Named turns come first, each shown by rows before and after it. Which turns, in which order, take the first row of each pair that follows to the second? Write the first one first, as in the answered first pair.
turn fifib:
[-12.8  -6.7  11.5   1.8  12.9   8.8 -13.2  -9.2  -5.7  -3.6  -3.1  -9.3
  -1.0   5.5  -3.5  -3.6  -0.1] |-> [ -0.8   8.0   9.0   5.1   5.8  -3.1  -0.3 -10.6  -4.5  13.8  -9.9  -7.5
  -7.2   7.3 -11.7 -12.0   4.0]
[  4.4   3.8  -2.1   5.4  -2.4   2.2   0.1 -15.1  -7.7   6.2 -12.1  -2.7
  -4.9   5.5  -2.3 -14.9   0.5] |-> [  1.2  -2.0  -4.4  11.4  -7.5  -9.7   5.9 -12.8  -2.7  -8.5  -9.0   8.5
  -2.3  -2.1  -5.9  -9.4   0.2]
[ 10.4   6.1 -11.0 -25.5  12.2   4.1   4.7 -12.5   2.0 -18.4  -8.2   3.2
   7.8 -19.8  -1.8  18.3  -5.3] |-> [ 13.2  11.5  -8.4 -29.1  15.8  13.5   0.9 -15.4  -3.1  -8.8 -11.0  -4.8
   7.1 -14.0  -0.2  14.5  -4.8]
[ 19.8   0.3  -5.3 -19.8  11.7  33.7 -14.3   1.2   8.3   6.1   9.2   0.5
  -6.3   6.2  32.8  25.5 -17.5] |-> [ 40.1  22.7 -11.3 -12.4  -2.5  10.1  11.0  -1.2  12.9  29.8  -1.6   5.2
 -13.1  10.0  17.4  12.9 -11.9]
turn vuv:
[ 28.4  20.8 -11.2  -3.7   6.7  -5.0   4.6 -10.3   0.1  -3.6 -17.5   1.8
  -0.9 -21.7 -14.9   7.2  -3.5] |-> [ 23.8  18.3 -11.1   2.9   0.8 -13.6   5.1  -9.0   0.0  -3.0 -16.6   3.9
  -2.1 -20.8 -23.6   0.6  -0.3]
[-10.4 -10.7  -3.6   9.6 -11.1 -10.1   7.0   8.9   7.2  -8.1   6.5  -0.8
  -0.5  -3.6  -4.8   2.6  -4.2] |-> [-16.2 -15.7   0.4   6.6  -2.8   0.5  -7.4   5.5   1.7  -8.4   1.3  -5.5
   0.2  -5.5  -8.6   0.7  -2.0]
[ 16.3   3.7  -3.4 -18.4   1.7  16.0  13.9   5.9   4.4  25.4   6.4 -18.1
 -12.4   9.9  12.5   8.9  -8.1] |-> [ 11.2   0.7  -4.7  -3.1 -13.4  -6.2  25.8  10.8   6.9  29.4   8.8 -11.7
 -16.1   9.2  -1.8  -3.9  -4.6]
turn loti:
[ -5.1 -11.3  -4.2  -3.7   6.0  34.8  -4.3  11.3   1.3  -2.4  23.0 -19.3
  -2.9   7.7  21.5   4.3  -6.1] |-> [ -1.4 -11.2  -9.8   2.5  -2.3  29.1   6.4  19.9   7.7  -4.1  26.9 -15.2
  -4.9   5.1  20.3   5.4  -7.4]
[ -3.9   1.2   1.9   2.4  -0.1 -28.7  16.3  -3.7  -2.9  -3.0   4.2   7.8
   4.1  -2.5  -4.5  -4.6  -9.4] |-> [ -1.9   5.4   2.9  -2.6   5.4 -27.9  12.5  -8.9  -4.3  -3.2  -0.4   8.8
   6.2  -2.0  -4.2  -1.9  -8.7]
[-12.2  -5.4  -2.8   8.4   0.8  -8.0 -21.2  12.8   0.4  -2.0   2.2   1.2
  10.2  -8.4   1.6  -1.5  -0.2] |-> [-10.3  -5.9  -4.4   9.7  -1.6  -9.5 -16.9  14.9   3.5  -3.1   3.8   2.9
   9.2  -9.2   2.1  -0.8  -1.4]
[ -1.4  24.7  -1.1  -2.7  -2.4 -11.6  24.4 -11.0  -8.9  12.0   4.3   2.1
  -2.5   8.7   0.9   9.4   3.7] |-> [ -3.2  25.2   3.9  -7.2   2.5  -8.6  17.3 -15.9 -13.1  13.8   0.3   1.6
  -0.6  10.8   1.9   8.6   4.3]
Now pairs of rows:
(two turns a pair)
[ 24.1  13.6 -20.3 -11.9  -7.5  -3.7   5.9   5.0  15.6  22.9  -9.1  -8.0
  -6.7  -6.3 -18.6  16.5  -7.4] |-> [  9.8   2.1 -19.4 -16.4   0.2  -7.5  -5.6   0.3  16.8  -8.0  -7.1   5.9
   3.2 -19.4 -16.2  32.8  -9.3] => fifib, loti
[-25.9  26.3  20.2  -7.0  -3.2 -22.3  13.5   1.6   2.9 -20.3   6.7  22.8
   3.4  -6.4  31.7   9.8  20.3] |-> [-32.0  23.0  28.5 -13.1   5.7 -12.9   0.0  -4.0  -4.1 -17.5   2.9  16.8
   5.9  -2.6  32.5   5.9  22.2] => loti, loti
[ -9.0   2.0  -0.6  17.3 -12.4  -3.0  10.1   6.2   6.5 -15.4  -8.1   6.2
  -8.0  -2.9 -29.4  -4.7  12.3] |-> [-14.2  -5.0   1.7  10.4   0.8  19.2  -8.6   5.6   1.3 -18.8  -9.2  -3.3
  -6.7  -3.6 -26.0  -1.8  10.1] => vuv, loti
[-23.3  -8.4   1.7   8.6   6.2  -5.5  20.5  15.1   7.2  -6.7  16.9  -3.0
 -24.6 -10.3 -13.5   2.6  -4.8] |-> [-20.5  -7.1   3.7  -5.3  22.8  17.8   4.4   7.8   4.1 -11.0  13.7 -11.5
 -19.6 -10.5  -3.1  13.5  -7.3] => vuv, vuv
[  4.6   8.8   1.0  -8.9  15.8   9.8 -11.2  -8.2  -6.3   4.1 -12.7  -1.7
   2.1  -7.0   1.0   1.0   3.8] |-> [  9.5  14.6  -3.7   1.9  -2.8 -14.2  15.0   0.1   3.0   8.1  -4.5   9.3
  -2.4  -6.2  -1.0  -1.7   4.4] => vuv, vuv
[ 14.7  21.2   1.5 -14.2   2.3   0.4  32.7  -9.3   5.8  -5.3   0.4  11.9
   0.3 -10.6  21.0   4.8 -13.3] |-> [  1.3  17.1   6.6  -1.5  -6.1 -24.4  32.0 -14.7  -0.6  -0.5  -8.0  17.3
  -1.7 -13.5  -5.2 -14.7  -2.4] => vuv, loti
[ -5.4   4.6   3.2   7.6 -18.9 -15.3  20.7  -1.5  -1.0   7.3  10.4   6.6
  -1.4   2.6  22.3   2.7   2.9] |-> [-11.7  -2.2   5.9   0.3  -7.9  -9.3   8.6  -4.8  -2.0  -9.5  11.1  10.0
   5.4  -3.6  30.3  13.6   1.8] => loti, fifib
[-2.8  2.4  1.9 -1.4  6.3  0.5 -3.0  1.2 -0.3 -2.6 -3.0  1.0  3.2  2.3
  1.8 -6.7 -4.2] |-> [-0.8  2.4  1.7  0.7  3.0 -5.3  0.6  1.2  1.5 -4.0 -2.8  3.0  3.6 -0.2
 -1.1 -6.3 -3.7] => fifib, fifib
[-16.7   6.3  -0.5   2.7  -8.4 -24.2  12.0  -1.1   2.8 -10.5   5.7  12.7
  10.2   1.5   6.9   4.3  -4.3] |-> [-25.6   2.7   5.3   1.7  -4.8 -23.1  -2.0  -7.7  -4.2 -10.8  -1.7  12.4
  10.9  -1.2  -4.7  -1.9   0.9] => loti, vuv
[ 11.1  -4.9  -0.3  -5.8  19.3  16.6 -17.0   2.0   2.9 -11.4 -17.5   6.7
   5.6 -13.3 -20.7   5.1  -6.8] |-> [ 20.9   6.3  -3.7  -0.8  11.6   1.1  -2.9   0.5   5.8  -1.7 -22.2  11.4
   2.4 -14.3 -28.4   0.0  -4.6] => fifib, fifib
[ -7.0 -19.0  -3.1  19.5 -16.2 -11.7   5.2  12.8  -0.4  -3.9   9.6   1.2
  -7.9  -1.7  -9.2  -6.7   2.3] |-> [ -7.3 -22.2  -4.6  17.0 -14.6   1.6   0.9  16.3   1.4  -7.5  15.5  -2.6
  -7.8  -0.7  -0.8  -2.4  -2.3] => fifib, loti
[-30.8 -23.3   1.0  -0.5   4.4  -1.0  -8.8   3.9 -19.3   2.7   5.2  -3.5
   3.7  23.1  12.8 -15.6   4.2] |-> [-14.8  -8.1  -5.1   6.6  -8.6 -14.9  11.7   6.9 -15.1  23.0  -0.4  -2.8
  -4.1  26.9   4.0 -25.2   8.2] => fifib, loti
[  8.0  10.1  -6.9  -8.0  -1.5  -4.6  12.2   0.9   4.7  -9.5  -1.4  19.2
   2.0 -22.6 -19.6   6.7   7.0] |-> [  7.4  10.6  -0.6 -20.5  14.3  29.9  -6.7  -3.4  -6.5   8.7  -4.0  -3.1
   0.5  -7.4  -8.3   1.0   8.0] => fifib, fifib
[  4.8   4.7  22.4   5.0  29.4   0.7   3.3  -6.3  -7.0 -13.2  -5.2   7.7
   5.3 -12.9   1.3  24.9  -6.9] |-> [ 10.4  14.3  25.4   5.1  29.8   5.1   4.5  -9.5 -13.3  13.5 -10.7  -3.1
   0.0  -1.4  -2.0   9.1  -1.8] => loti, fifib
[  4.9  -3.0 -14.4   8.2  -4.2   4.3  10.5   4.8  13.3   3.4  -0.9  -9.7
 -13.9  -5.8   4.5   8.3 -13.5] |-> [ -1.8  -9.9 -14.5  13.9  -7.1   0.5   9.0   6.8  11.9  -0.8   1.1  -8.1
 -14.4  -6.1  -0.7   4.2 -11.1] => fifib, vuv
[ 9.7 11.2 -5.0 -3.1 -0.7  6.6 17.5  3.3  2.7  1.8  2.4  1.2  4.4 11.9
 21.4 -0.3  4.6] |-> [ 9.0 10.7 -5.8 -3.3 -1.9 -3.0 20.1  0.9  5.8 -5.0  1.8  9.4  7.1  7.1
 18.2  3.8  4.9] => loti, fifib
[-13.8 -18.9  -6.9  15.6 -12.8 -11.0  11.4   1.6  -0.6 -34.0  24.2  19.7
  14.2   0.1  -7.3  19.7  -4.6] |-> [-12.8 -22.6  -0.1   9.2  -1.5  33.2  -4.9   9.2 -12.1  -7.7  31.4  -9.6
   9.5  20.0   8.4   8.5  -5.9] => fifib, loti
